128 stands for zero in the data rows.
Some points, each followed by its number:
[ 97 147 137 189 117 106 112 116] 0
[116  98 204 133 126 152 126 131] 1
[153 103  98 115 121  84 227 159] 2
[102 129  99  95 110 119 121 141] 3
[100 124 161 179 135 120 113 120] 4
[142 144 120  93 151 140  87 105] 5
[ 94 156 100 241 109 112 110 110] 6
[ 76 124 173 213 126  82 168 138] 7
[ 92 160  90 209 113  99 135 134] 8
[ 82 193  90 106 123 108 147 126] 9
[ 89 165  77 106 110  89 163 129] 10
[208 104 122  92 167 172 141 129] 11
[143 106 113 119 110 141  77 114] 12
[130 109 100 111 131 125 184 124] 13
[109 141 118  98 198 190  73 108] 14
[126 172 105  98 116 147 109 111] 15
[171  99 131 163 113 118 103 125] 16
[ 91 121 108  98 176 111 168 119] 17
[137 100 183 241 114 112 111 115] 18
[101 166 100 106 158 147 135 113] 19
New points follow, each followed by the numbers of its two nearest points above, smallest number first.
[105 137 108 103 109 126 113 124] >> 3 15
[193 100 135 103 115 172 171 174] >> 11 13
[255 102 149 147 112 107 119 143] >> 11 16
[178 111 112 153 110 120 127 134] >> 12 16
[ 96 103 120 101 165 123 171 103] >> 13 17
[106 104 164 101 159 172 116 122] >> 1 5
[ 98 132 111 164 114 107 128 125] >> 0 8
[ 92 106 201 108 118 122 141 147] >> 1 4
[108 103 118  90 162 131 143 110] >> 13 17
[ 94 168 112 164 119 110 109 121] >> 0 8
[ 99 100 136 105 116 122 141 136] >> 3 13
[100 139 112 166 126 121 102 104] >> 0 4
[105 104 206 104 147 148 106 122] >> 1 4
[ 83 140  87 112 107  88 189 139] >> 9 10
[218  96 182 146 116 129  68 129] >> 12 16
[120  98 249 102 109 134 136 150] >> 1 4
[ 99 113 156 104 142 159 113 126] >> 1 5
[117 214 122 100 125 131  90 106] >> 5 15
[138  99 153 100 103 138  90 136] >> 1 12
[161 112  97 114 134 136 156 142] >> 11 13
[144 103  88 104 133 103 179 136] >> 2 13
[148 107 130 101 143 145 176 148] >> 11 13
[ 96  97 175 126 112 115 145 150] >> 1 4
[218  98 168 151 106 129  79 127] >> 12 16
[155 100 157 135 112 105 132 141] >> 1 16
[142 100 195 107 109 134 125 153] >> 1 16
[ 89 117 117  98 123 122 152 139] >> 3 13
[ 91 132 145 116 128 145 134 143] >> 3 19
[192 101 174 127 111 115 116 156] >> 1 16
[112 146 112 166 107 124  75 108] >> 0 12
[202 101 160 118 113 119 131 160] >> 11 16
[144 107  88 110 155 178 199 157] >> 11 13
[138 125 117 104 158 147 114 109] >> 5 19
[134 104 180 134 110 127 131 151] >> 1 4
